Each path below is one point turned by a fixed rotation once a step. After each direction that follows a path, write how fast that rotation turns it, in deg/step (0 if it stays still).
Each turn is a multiple of 5 degrees from 10 to 175, or 0.
Each row of a path follows its step; steps can be skipped.
Path 1:
step 1: [  6.7  16.7 -22.5  18.5   6.7 -29.2   8.2  20.2  -6.5  -0.2 -29.3 -10.2
  26.3  -4.8   6.0 -28.5 -14.7  33.8  -1.9  -4.1   8.9   2.1 -17.4  -0.4
  31.9 -16.8 -16.0  40.9 -12.9 -11.8 -16.1 -13.7  13.2   5.4  18.0   0.6
   5.5   2.6   9.8 -28.6  -8.4 -10.0  -6.0  -8.0  -4.0  -3.3  -4.8 -27.7
  15.1   9.6  22.6 -17.0   5.1 -11.6  13.5  27.1  -0.6  12.0 -11.9  14.8
 -22.1  -0.7 -27.9 -12.5  13.3 -10.7  -7.3   6.7  13.4 -20.5   9.4  -5.1
  19.7  24.0   4.7 -14.8]
step 2: [  4.8  -0.4 -14.8  -3.9   4.4 -31.7  22.9   2.8  12.9  -5.2 -13.8  21.7
 -25.0 -10.5  25.7  -5.8   4.2  17.8  -0.1 -21.4  32.5 -16.1  -4.3  29.5
 -14.3 -25.0   1.4   5.1  23.2  24.8   0.9 -14.0  16.2   0.8  18.0  20.9
  10.0  -8.6   2.8 -11.2 -25.3  -6.9  -4.6 -15.7 -21.7   1.3 -14.5  12.0
  50.4  10.1  -3.1   7.8  18.9 -18.7   0.7  12.2 -16.8  30.5   6.1   4.7
 -21.6  23.1   0.4 -10.3  -9.3  -5.6   9.6  23.1 -12.4  18.8   1.7  10.9
  23.0   1.1  -0.6   0.2]
step 5: [ 27.5   3.4 -13.7  10.1  21.6 -10.9  14.8  14.7  -3.6 -14.6 -22.8   1.5
  -1.7   4.8  27.2  -4.4 -25.1  -2.7 -28.3  -9.7  18.0 -15.2 -20.3  12.9
 -10.0 -28.2 -24.2  25.3  -0.8  18.1  -2.0   0.9   5.0  -3.1  14.4  19.9
  12.7   5.3 -21.2  -2.7 -16.1  13.6 -16.1  -2.0 -31.8   0.7   2.2  22.3
  20.8   1.8 -33.8  15.5  12.0 -13.0  12.1  31.7 -27.3 -14.6 -13.6   9.1
 -21.2  21.5   1.3  13.7 -16.4  -1.6   3.5 -23.2 -28.6  10.3   2.7  -3.2
   6.9  14.0   8.5  -2.7]
step 6: [-15.1   9.1  16.5   4.1  36.8  -8.0   1.9  12.9   5.0  -8.9  -2.5 -13.9
  -5.5  -8.1 -21.7 -14.2 -18.0  -2.3 -10.9   8.0  33.6  17.2 -16.1 -11.0
   3.3 -11.8  -1.4  17.7   3.0  28.9  23.6  12.8  26.7  -8.0   2.1  -0.4
  33.4  20.3 -10.2 -10.4 -18.1  -6.0 -24.4 -14.8  -5.4  20.8  -9.2   4.7
  20.8  -0.2  -7.4  -8.8  26.9  10.8 -18.1  16.8  15.5  17.4  39.3  13.2
 -21.8  -1.0   1.1 -18.2  -5.5  21.0  37.3 -15.3  -6.1 -12.9   0.8 -12.0
  -6.2  -7.1   3.8  16.7]
step 7: [ 14.0  -5.0 -18.4  14.0   4.9  -2.5   5.1  44.4 -25.5   9.3 -21.7  11.1
  39.8 -14.6  -2.4 -18.5  -1.8  10.6 -16.9  -0.6  16.6 -16.3 -33.4 -22.3
  -7.1 -11.7 -34.0  23.4 -14.3  24.9  18.7  -4.8 -15.0  -4.3   7.4  11.5
  13.8 -10.2 -17.4  -8.7  -7.5  24.8  17.3 -12.5   6.5  15.4  10.2   7.2
  12.2  10.9  17.7  -5.2   8.7  -4.0   7.9  11.7  28.3  18.6  -0.3  -3.0
  -3.4 -10.7  -0.5  -3.6 -10.4   0.4  32.0  10.7  15.5  -1.3  14.0  -5.8
  11.5  -1.3  12.6 -34.5]
step 10: [  2.3  18.2  -6.4  21.5  -2.7  -9.1 -19.6   9.0 -31.9  -2.1 -23.1  19.5
   3.3 -19.5   7.0  -6.9 -10.1  17.0   2.8  -2.2  40.9   2.7 -21.7  12.5
  -9.0 -13.8 -25.4  23.2  -4.3  33.3  16.3  -6.9   3.4   2.8  -7.0   6.2
   9.9  -6.4  17.5 -26.9  -9.7 -15.0   2.8 -17.7  -2.6  -6.4 -16.9   0.3
  42.3  20.6  28.9 -10.8  10.8 -22.7   2.8 -11.8  11.9  21.2 -10.5 -20.0
 -22.6 -10.2   5.8   0.5  -2.1   1.7  10.3  30.5  10.0  11.3  14.5  -4.7
 -23.8   7.6   3.9 -12.7]
step 13: [ 21.3   8.0 -24.2  28.2   9.3 -10.6 -14.8  13.5 -23.4   9.8 -22.3   6.9
   2.9  -3.9  33.7  -1.1   5.5  27.2 -11.7   5.9  30.0   4.0 -25.4  -5.7
  -9.7 -13.6 -26.8  18.6  -5.0  16.6  11.1 -15.6 -28.2  -8.5 -24.7  26.0
   8.1 -13.2 -12.6 -16.2 -31.7 -37.2 -10.0  -7.5  -9.7   6.8 -16.2  19.9
  21.9  -7.6 -10.0  -4.2  -1.2 -14.1  27.3   8.9 -12.1   2.9 -13.8  -6.7
 -19.0   4.1  12.6 -10.7  18.9  -5.6  16.2  -2.1   2.9  -0.1  -4.4   3.2
  18.4  -6.0 -22.7  -8.4]
step 14: [ -4.4  25.9 -14.3  25.1  27.7  11.0  11.7   3.8  30.5  -1.2  19.6 -33.4
 -14.6 -18.4  18.9  -3.4  -3.3  -6.3 -22.8  -1.1  32.3   3.5 -11.3  -6.2
  16.3 -36.9  -1.6  12.1 -20.3  30.5  29.3 -25.3  32.3   6.0   0.8   4.2
  14.7  -1.9 -18.1   2.5 -10.0 -16.1   4.0 -22.8   8.9  -4.7 -18.6  10.1
  22.6   1.8 -21.9 -12.1  21.6 -22.3 -12.6  26.4  -3.2  -6.9  -2.5  -8.6
 -10.9   0.2   3.9  13.0  -3.5  11.6  -1.1   6.9  -7.5  -4.3   7.1  -4.3
  12.3   7.4  16.1  18.4]
step 19: [-29.4 -16.9 -36.5 -15.3  14.7 -15.1  16.1   5.3  -1.2  40.7 -15.1  16.6
   5.2 -25.4  13.3   4.3   5.4  -8.5  10.0 -24.0  24.7  11.5 -26.0  -8.6
  -8.4   6.2 -12.5   8.5  21.9  24.5   7.7 -16.0 -22.6   3.1  14.0  -0.6
   8.2 -17.7  -0.4 -17.3  -2.1 -12.6  19.5  -5.6  -8.0  18.4 -28.0  31.4
  40.6   1.6  -7.0  17.5  10.3 -29.6   4.2 -12.8   6.1  16.6  -3.4   9.2
 -20.3  -6.4   2.6  -8.7   5.8   8.1  21.8   9.2  -2.3   3.3  -6.9 -14.3
  -3.0 -17.0 -10.5  -2.6]
Speeds:
[-1.3  1.5  3.9  1.1 -6.9 -5.4  2.0 -1.5  1.1  9.8  1.6 -3.8  3.3 -3.0
 -6.8  5.4 11.4 -0.6  3.0 -1.9 -3.3  1.8  2.8 -3.5 -0.6 -1.7  5.1  6.0
 -2.3 -6.1 -1.9  2.0 -4.6  5.2 -0.1 -1.5  5.7 -3.0  4.1  0.0  7.3  3.4
  3.0  0.1 -6.8 -3.4 -5.7  0.1  0.1 -1.0 -0.7  3.9 -6.2 -0.2 -0.6  1.5
 -3.4  3.8 -1.4  1.0 -2.8 -1.1  3.1  1.6  4.7  3.5 -2.9 -4.2 -5.0  1.4
  1.4  8.6  2.9 -1.6  3.6  6.1] : 10
[-2.7  6.1  5.3  6.1  2.1 -1.9 -2.9 -4.1  8.3  8.3 -3.9 -0.9  2.5  2.5
  3.7  1.9 -0.9 -6.0  0.6 -1.7  1.2  1.6  1.6  6.0  3.4  1.5 -3.9 -5.3
  0.9 -0.9  3.6  1.4 -7.8  1.0  3.5 -3.2  1.4  3.9 -1.9  1.4 -3.0 -4.2
 -0.1 -7.4 -1.3  1.0  1.4 -3.9  3.7 -6.0 -6.3  3.8  0.5 -3.9 -0.8  0.9
 -0.3  1.3 -3.5  5.9  1.6 -6.6 -7.6  3.5 -4.1  3.9  0.7 -6.5  4.6 -3.1
 -5.6  1.1 -5.7 -2.3 -7.3 -1.8] : 135
[ -7.0   0.0  -0.8  -4.0  -4.2   7.5  -5.8   0.3  -3.5   0.1  -3.3   2.1
  -2.3  -3.2  -1.0   5.2  -0.8   2.4  -2.7   1.5   7.0  -1.6   4.2  -2.0
   0.8   0.7  -1.1  -0.5   2.2   3.3  -4.5 -12.1   6.9   7.1   0.8   0.8
  -0.7  -4.7   0.8   1.8   0.6   2.4   0.3   2.2  -4.4  -3.6  -1.3   1.3
   3.2  -3.7  -2.8   2.2  -4.3  -1.6   1.9   3.9   3.2  -0.9   3.7  -7.5
   7.2  -2.3  -1.8   2.2  -6.1   2.4  -6.2  -7.4  -0.8  -5.4   6.9   1.9
  -3.9   2.7  -7.6  -1.3] : 65
[  0.9  -2.7  -6.4  -7.6   1.0  -3.3  -2.4   0.7   2.3   0.5  -2.1   1.9
   9.1   3.0   0.4 -10.9   5.4  -3.2   1.2   4.2   3.6  -0.5  -6.7  -1.2
  -2.9   4.1  -1.1  -5.9  -1.1   2.7   2.0   7.3   5.0   3.7  -2.2  -0.2
  -2.1   5.3  -1.3  -4.6   3.4   1.7   7.3  -2.8  -1.9  -0.6  -5.1  -4.6
  -1.7   1.6   4.7   2.0  -0.2   6.2  -6.4   4.0   0.9  -7.1  -2.6   1.6
   1.6  -2.5   0.5  -3.1  -7.7   7.0  -2.1  -0.8  -0.9   0.4   5.7   5.4
  -1.0  -1.3  -2.9   1.0] : 40
[-3.3 -3.8 -1.2 -2.9 -1.0  5.3  1.7  1.4 -3.9  0.9 -7.1 -4.4 -3.4  2.1
 -1.1 -2.5 -1.5 -3.9 -4.0 -2.4 -3.2  4.2 -2.6  2.0 -1.9  4.7  1.1  5.6
 -3.8 -0.1 -6.8 -3.2 -3.6 -2.6  6.2  0.0 -7.7 -6.0 -2.9 -4.8  2.9 -0.3
 -2.3  6.4  5.1  7.8  0.7  0.0 -3.7 -1.3  4.2  6.5  2.8 -3.6  1.0  1.2
 -3.1 -4.3 -4.1 -1.1 -8.5 -0.6 -7.9 -3.3 -3.7  4.6 -3.7 -2.3  3.0 -1.1
 -7.5  7.9  1.7  0.0  1.1  4.5] : 95
[ 0.6 -2.6 -4.6  2.2  1.9  0.4  4.3 -0.1 -3.1 11.6  5.8 -2.1  7.5  8.8
  0.2 -3.4 -4.1  0.3 -0.1  0.7  0.5  0.2 -0.9  3.1  1.1 -1.5 -0.6 -3.3
  3.7 -4.3 -0.4 -5.9 -7.4 -5.6  0.4 -3.9 -6.6 -1.5 -3.6  3.9  7.3  6.3
  3.7  1.5  0.0 -1.6  4.7  4.0 -0.3  0.8 -0.9  5.7 -5.3 -0.2  2.9  0.9
  4.5 -4.1 11.7  1.1  1.2  3.5  4.3 -1.6  4.3  2.6 -1.8  5.3  0.0 -2.2
  0.6 -0.2 -5.0  2.2 -1.7 -4.3] : 90
[-2.7  1.6 -1.9 -6.7  5.9 -1.7 -6.8 -0.7  0.1  0.5  2.7  2.2 -0.6 -0.8
 -3.2  2.9  4.5  8.0  5.9  0.3 -1.3  1.9 -6.1 -3.0 -6.8  4.3 -1.1  2.8
  2.4 -7.6  3.2  3.9 -2.6 -8.3  5.9 -4.7  3.6  1.3  0.5  1.2 -0.2 -3.8
 -3.6 -2.8  3.7  8.4  1.8  2.5  4.9  5.4  2.5 -4.0 -1.3 -3.3  6.0  1.9
  4.8 -5.2  0.8 -5.8  1.0  2.6  0.1  7.5 -0.6 -2.4  2.9 -3.6 -2.7 -4.9
  1.9  4.7 -5.1 -1.4 -4.1  4.5] : 115
